Each named turn below is shown by a few rows before and after it. Which turns, in which order, take the first row of each later pair to the second? The first pair is answered.
K_694 (before |-> after):
[  1.9   6.4  -1.0  15.1 -36.6  -1.5 -12.6 -19.8  32.7 -26.2  15.0  -1.9
 -17.3] |-> [  6.2  -4.3  12.5  12.3 -21.8 -11.4 -18.0 -22.6  36.4 -32.7  11.3  -9.9
  -8.8]
[-16.7   4.3  10.7  15.5 -33.4 -11.6 -17.4 -40.6  18.7 -29.9  12.8 -17.7
 -18.2] |-> [-16.4   1.6   5.8  12.9 -36.6  -6.9 -14.7 -35.3  20.1 -34.9  16.2 -13.9
 -16.5]
[  7.7  26.7  -1.2   2.6  -1.4   2.6  16.4  -5.7  -5.8  14.9   6.2   9.7
 -10.8] |-> [ 13.1   3.1  -4.6  -6.3  -1.4   8.6  18.5   5.1   5.7 -13.4  14.9  21.2
   1.1]
K_429 (before |-> after):
[-55.8   5.9 -26.8 -35.6  19.8   6.3  36.3  -3.0 -24.5   3.4   9.2   3.7
  12.0] |-> [-44.6   3.1 -10.8 -41.6  37.2   5.4  37.0  -2.6 -33.3  -1.3  14.4   1.1
  11.9]
[ 11.1 -25.4  19.6  -4.1   8.6 -17.1  -1.5  -5.0  17.6  14.3  -6.4  -1.5
  10.7] |-> [ 23.9 -19.4  25.5  -4.3   9.3 -10.2  -2.9  -0.5  11.0  17.8  -4.0   1.4
   3.6]
[ 38.0   9.2   5.7  15.0 -27.8   0.5 -25.9  10.9  24.4   5.3  -7.6   7.5
 -13.0] |-> [ 20.7   3.4  -7.0  17.1 -39.2  -6.0 -24.5   5.9  34.0   6.2  -9.2   6.7
  -4.7]
K_544 (before |-> after):
[ 18.2  20.0  17.6   7.1   1.4   4.5  -1.7  18.6  -9.2  28.2  -7.2   6.5
 -16.7] |-> [ 22.8  15.7  20.1   1.8   7.9   7.2   1.4  21.1 -10.2  18.3  -3.2  10.0
 -15.3]
[-15.5  19.5   4.6  10.4 -12.0  -5.1   7.2 -22.8   1.7  -4.4  18.7  -8.4
 -29.3] |-> [ -8.4  17.9  11.2   6.9  -2.6  -3.0   8.9 -22.2  -0.8 -13.8  23.6  -4.2
 -30.7]
[22.1 -7.5 16.0 -8.6 24.2 -4.4  0.7  7.5 -2.9 -8.6  5.9 -6.0  3.2] |-> [ 14.8 -15.3   4.1 -13.4  21.8   1.3   3.8  15.1  -3.5 -11.2   6.0   3.0
  11.3]
[ 15.5  -1.0  -5.1   4.6 -27.9   9.0  -8.8  17.3   9.9   2.0  -3.8  16.0
  -5.7] |-> [ 14.7   4.1  -2.8   7.6 -28.6   8.2 -10.4  14.6  10.7   6.1  -5.8  10.6
  -6.6]

Between the rows of a pair lie 2 to 3 turns.
[  9.7  16.8  27.3  17.9   8.6 -14.6  -8.1 -14.4 -10.2  21.6   9.9 -14.1
 -12.0] |-> [ 17.7  -1.1  27.7  -4.1  27.7  -1.1   4.3   4.1 -14.9  -8.7  28.7   7.0
  -2.7]
K_544 then K_544
[ -8.4  10.8 -20.7   0.4 -18.6  -1.4   1.2 -17.3  11.4   0.0   6.4  13.8
   3.9] |-> [-13.3  10.1  -2.6  -3.8   7.6 -16.4   4.1 -29.2   4.4   2.7   4.6   0.6
   6.9]
K_429 then K_429 then K_694
[  7.4  29.4  22.0  27.2   6.4   6.5  -7.8  -9.2  15.1   8.0  -9.2 -25.8
 -10.1] |-> [ -5.8  27.7   9.2  30.0  -4.9   6.1  -9.0 -12.0  23.5  10.0 -12.1 -26.8
  -8.3]
K_429 then K_429
[ 14.4 -18.8  17.4   0.0   4.1 -15.7 -16.8  -3.4  16.2 -11.5 -10.4 -15.0
  11.8] |-> [ 15.2  20.1  10.4  16.9 -12.8  -1.2 -10.0  -6.3  -4.8  23.0 -12.0 -13.4
 -13.0]
K_429 then K_694
[ 25.0  15.0   3.1   7.1  -0.6   4.9  -8.0  -6.6 -14.5   6.8  -9.0  -0.2
  -9.0] |-> [ 26.4  11.5  -0.1   2.9   1.5  15.2  -3.2  -0.4 -16.0  -4.3  -1.2   9.7
  -9.5]
K_544 then K_694
[ 16.8  20.0  -9.0  31.5  -6.6  -3.9  -5.0 -16.1  19.6  -4.5  -1.9 -10.0
   0.3] |-> [  9.0  13.9 -20.6  27.5 -12.1  -1.0  -2.0 -13.7  24.0 -12.2   1.7  -1.1
   4.3]
K_429 then K_694
[ 11.7  -4.0  -1.7 -25.5  19.5  32.7  32.5  26.5 -27.6 -28.7  29.6  39.3
  -3.7] |-> [ -6.8   5.9 -29.2 -14.1 -17.0  40.5  31.1  26.3 -15.6 -16.8  24.2  47.1
  -7.0]
K_429 then K_429
[  0.1 -16.0  -7.2 -13.4   8.1   9.8   2.7  15.0  11.7 -16.4   9.0  14.1
  11.5] |-> [-14.5  14.7  -8.8   7.4   1.1  -4.0  -1.7  -4.8  -0.1  31.5 -12.0  -9.3
   1.3]
K_544 then K_694 then K_694
[  5.4  12.7   0.4   9.3 -30.5   7.4  -1.3  -9.6  12.7  -7.9   9.2   8.7
 -21.2] |-> [ 18.2   7.5  24.9  11.0  -7.5  -8.9 -13.3 -17.2  13.3  -6.1  -1.6  -9.2
 -15.1]
K_694 then K_694 then K_429
[-12.2 -16.4 -17.2   4.8  26.7 -12.4 -13.3   3.5   7.4   0.0 -13.5  -7.7
  20.3] |-> [ -5.7  -5.6  -6.0  13.2  28.2 -19.8 -18.7  -6.1   5.8   6.8 -16.0 -18.4
  11.8]
K_544 then K_544 then K_544
[ 27.1 -14.3  32.5  -2.5  26.6 -26.2 -20.0  -4.9  12.3 -19.2   9.2  -1.0
  13.2] |-> [ 34.9  33.0  20.3  18.2  -2.0  -5.2 -16.3  -4.0 -12.6  21.9   8.3   4.7
 -21.5]
K_429 then K_694
[-47.1  32.7  -7.3  13.2   2.3 -23.3  18.8 -43.9  -8.5  23.0   7.2 -19.9
 -18.9] |-> [-16.8  34.3  27.5   4.0  33.8 -18.4  20.5 -38.5 -25.4   8.8  20.2 -19.9
 -25.8]
K_429 then K_544 then K_429
[-34.1   4.1 -18.6   5.8 -19.8  -1.7   8.8 -21.4  20.0 -17.2  17.3   2.8
 -15.2] |-> [-21.4  -5.0  10.8   6.3   5.1 -23.6  -3.4 -32.4  23.5 -21.2   7.4 -18.9
  -5.2]
K_544 then K_694 then K_694
[ 10.5  -8.2  13.5  -1.5 -39.1  -6.7 -15.0  13.8  32.0  -2.4 -14.4   0.8
   7.0] |-> [ 15.2 -19.5  30.9 -11.6 -13.8 -16.6 -13.0  10.8  28.7 -12.3 -10.3  -6.1
  14.1]
K_429 then K_429 then K_429
[ 30.6  11.2  26.9   6.3  22.1  -2.5 -21.8   5.5 -11.0  18.8 -15.8  -5.6
  -4.2] |-> [ 19.4  18.1  -9.2  15.1 -21.2  18.6 -18.9  17.2  -3.0  25.9 -14.4  13.7
 -10.9]
K_544 then K_429 then K_429
[-22.1  10.1  -3.5   6.3 -13.3 -11.0  -0.8 -14.0   9.1  12.0  -5.0 -12.3
  -4.3] |-> [-16.8   6.3  10.8   2.3   4.2 -17.9   0.7 -18.2   6.5   2.8  -0.9 -19.2
  -4.4]
K_429 then K_544
[ 16.6  -0.9  20.3   3.7  24.2 -11.4 -12.8  -0.2  -4.8  23.8 -17.1 -10.8
  11.7] |-> [ 20.1  14.3   6.9  12.6  -0.7   2.9 -15.2   6.3  -4.8  35.9 -18.5  -2.0
   0.0]
K_429 then K_429
[ 12.9  -4.6 -26.8  -6.8 -25.8  24.0  -4.5  37.6  -5.6   9.6  -1.9  39.4
   5.8] |-> [  9.9  16.0 -24.1  13.2 -40.7  11.0 -16.3  19.7   1.2  34.4 -17.3  20.5
  -5.7]
K_544 then K_544
[ 11.5  10.8  37.4  18.9  -4.4 -14.2  -2.3 -25.8  20.5 -10.6   2.7 -33.8
 -10.9] |-> [  8.7  29.3  19.4  21.7 -25.9  12.1  11.7 -16.5   9.1 -12.9  21.1 -12.3
 -30.7]
K_694 then K_544
[ 25.7  15.7  33.2  -2.2  -8.4   2.1   2.4  20.1 -10.0 -23.4  29.2   0.6
 -17.9] |-> [ 15.8   8.6   8.8  -6.0 -26.9  14.1   6.6  31.3  -5.2 -23.4  27.9  16.7
 -11.9]
K_544 then K_429
